a =
[[-103.554  167.444  -17.305   39.180  -76.065  120.133   -1.102  186.785]
 [ -47.382  -77.030  -61.388  -63.404  -77.572  -58.324  -67.838  -58.075]
 [ -19.037  -50.873  -79.299  -98.993  -22.653  -22.016  -78.632  -36.306]
 [-103.884  186.925  -35.924  -47.202  -71.436  -51.870 -103.064  -71.038]
 [ -58.130   45.042  -73.666 -169.729 -117.845  -74.284 -250.607 -119.091]
 [ -50.604  -18.454  -77.782   25.782  -30.842 -110.457  -15.095  -92.407]
 [-100.664  -10.627 -252.395 -142.393 -238.506  -76.441  -86.946  -42.024]
 [   3.647 -241.250   97.123  -43.432  184.393  -57.926  -83.081 -181.747]
 [ -86.503  -60.670  -61.655 -125.706  -71.666  -37.379 -136.996  -60.775]
 [ -33.335  -12.779  -70.579 -128.278  -74.164    4.481  -93.672   -3.455]
 [-104.612   12.795 -124.387  -61.146 -116.660 -127.291  -81.385  -89.653]
 [ -37.884  -52.573  -85.379  -86.406  -89.804  -17.546   -6.924
    43.727]]
The entry just left of the smallest entry -> -10.627
The entry just right of the largest entry: -35.924
The entry just right of -17.305: 39.180
The entry just left of -42.024?
Answer: -86.946
The entry just left of -43.432?
Answer: 97.123
The entry just right of the smallest entry: -142.393
The entry just left of -10.627 is -100.664
The entry just left of -37.379?
Answer: -71.666
The entry just right of -22.016?
Answer: -78.632
The entry just left of 186.925 -> -103.884
The entry just left of -250.607 -> -74.284
The entry just right of 3.647 -> -241.250
The maximum -> 186.925

Questions about the row below.
1) The third entry from the right?
2) The first entry from the right?
3) The 1st entry from the left?
4) The entry just left of the centre entry?
5) The entry just left of -56.79?
6) The 3rd entry from the left?
7) The second entry from the left?
-180.47  -147.11  -145.88  -156.41   162.32  -168.86  -113.57  -135.97   -56.79
1) -113.57
2) -56.79
3) -180.47
4) -156.41
5) -135.97
6) -145.88
7) -147.11

x = -3.40 -7.04 1.67 -3.79 5.87 -3.39 0.78 1.38 0.83 0.52 -3.40 -1.14 -0.16 0.04
Give the entry just right of 1.67.
-3.79
The entry just left of 0.83 -> 1.38
The entry just left of 0.52: 0.83

Read these off the table that follows.
1) Which number is the entry directly below 3.86?
2) Which number is the second-last entry, reading row by row?
3) Which number is the bottom entry of the column that holds the largest entry?
4) Which number is the entry just right of 0.56?
5) Which number is the entry just left of 7.19?
6) Which number is the entry just right of the smallest entry?
7) Which number is the 3rd smallest entry?
8) Which number is the entry directly below 4.40?
-0.79 1.47 0.34 -1.82 -1.09 -2.73 3.69 4.81 -1.35 1.66 -0.16 1.16 -1.21
-3.36 4.40 -1.78 2.23 -4.49 -0.61 2.53 4.36 -2.08 4.13 2.66 -1.71 -1.79
2.44 1.97 0.29 -0.95 3.81 1.77 -0.66 1.33 -1.40 -4.18 0.72 1.03 5.34
-1.44 -0.47 1.22 -0.05 -0.65 2.12 1.70 -1.15 -2.16 0.05 0.49 -1.53 -3.83
0.56 5.03 -3.28 1.22 -2.31 -2.27 4.73 3.78 3.01 7.19 -0.15 -1.26 -1.21
-5.26 -6.93 -1.92 2.39 -3.57 1.96 0.06 -2.39 -1.42 -0.04 -1.11 -5.18 2.04
4.57 -3.23 1.45 1.44 1.64 3.80 -3.71 1.44 -1.34 -1.05 -0.46 0.81 1.62
-5.64 -6.66 -1.34 1.95 -3.88 1.84 -0.69 -1.72 -1.70 1.29 -1.32 -6.36 3.05
0.14 -6.99 0.10 -4.24 7.75 7.80 0.21 -6.50 -0.24 0.82 1.73 1.62 -0.35
0.55 0.51 1.53 -0.20 3.86 -0.12 0.94 1.82 0.60 -3.76 0.99 0.39 1.19
-3.19 -6.26 -2.17 2.50 -0.08 1.74 -1.21 -4.39 1.36 -1.81 2.41 1.51 -1.53
0.72 2.65 -0.17 -4.18 2.22 -3.04 1.53 2.91 1.79 -2.74 -2.02 1.41 -1.24
0.11 3.09 -1.89 0.45 -1.39 -6.06 3.58 0.44 2.50 5.43 -4.35 1.67 0.13
2.08 4.48 -4.04 2.08 -1.31 -3.74 4.49 2.44 5.61 8.39 -2.75 -1.51 -2.48
2.91 -0.17 1.53 -0.06 2.58 1.14 -1.23 1.55 -1.09 -2.82 1.19 0.96 4.76
1) -0.08
2) 0.96
3) -2.82
4) 5.03
5) 3.01
6) 0.10
7) -6.66
8) 1.97

B =
[[11 23  5 19 72 58 64 32 32 50 69 14 11]
 [56 50 59 18 28 74 33 12 61 30 13 43 19]
 [49 75 23 35 40 38 32 32 25 47 33 24 46]
 [69 20 20 24  7 31  7 15  3 14  5 16 17]
 [12 32  9 67  7 47 53 48 12 33  8 77 28]
 [37 41 72 69 25 54 11  8 26 75 46 17 78]
 [73 72 77 55 36  2 77 36 41 49  7 48 27]]
Counting starts at 1.
Give the entry in the top-right corner.
11
Give the entry directly above 31.
38
The entry in row 1 and column 1: 11
Give the bottom-right entry.
27
Give the entry just right of 54.
11
Give the entry at row 1, column 3.
5
The entry in the bottom-left corner is 73
The entry at row 3, column 3 is 23
The entry just right of the smallest entry is 77
The entry in row 2 and column 1 is 56
Give the entry just right of 26.
75
The entry just left of the smallest entry: 36
The entry at row 1, column 2: 23
The top entry of the column that holds the smallest entry is 58
The entry directly above the smallest entry -> 54
Give the entry in row 3 and column 1.
49
Give the centre entry.
7
Give the entry in row 3 and column 2.
75
The entry just left of 58: 72
The minimum: 2

Questions about the matrix below. Indices start at 1.
1) Which number is the entry in the top-left corner?
2) Which number is the entry in the bottom-right corner?
3) Which number is the bottom-left entry?
4) Which number is the entry in row 2 and column 2?
5) Which number is the entry directly below the smallest entry?
6) Which number is the entry just left of 7720?
7) Which number is the entry directly below 3933?
8) Which number is the entry directly below 5505?
[[5234 6342 5555 5794 6223 6267 5899 5465 5478 6450 4760]
 [5045 4421 4824 5205 4556 4502 7840 8045 8036 4558 8293]
 [6132 6764 6412 6488 6684 6737 5033 4762 4998 6856 4665]
 [7750 9301 8537 8454 9046 9217 3496 2860 3478 9347 2775]
 [5173 5815 5225 5937 6256 6125 7048 5975 6900 6575 5958]
 [7999 7782 8173 7720 7206 7408 4005 4934 4099 6881 4636]
 [4341 3636 3911 4179 4109 3933 8552 8278 8692 4175 8813]
 [4941 5385 4947 5390 5845 5716 6659 5637 6670 6195 5982]
 [5319 6098 5505 5633 6442 6352 6141 5160 6014 6744 5287]
 [5308 5755 5236 5988 6231 6084 7203 6154 7076 6501 6196]]
1) 5234
2) 6196
3) 5308
4) 4421
5) 5958
6) 8173
7) 5716
8) 5236
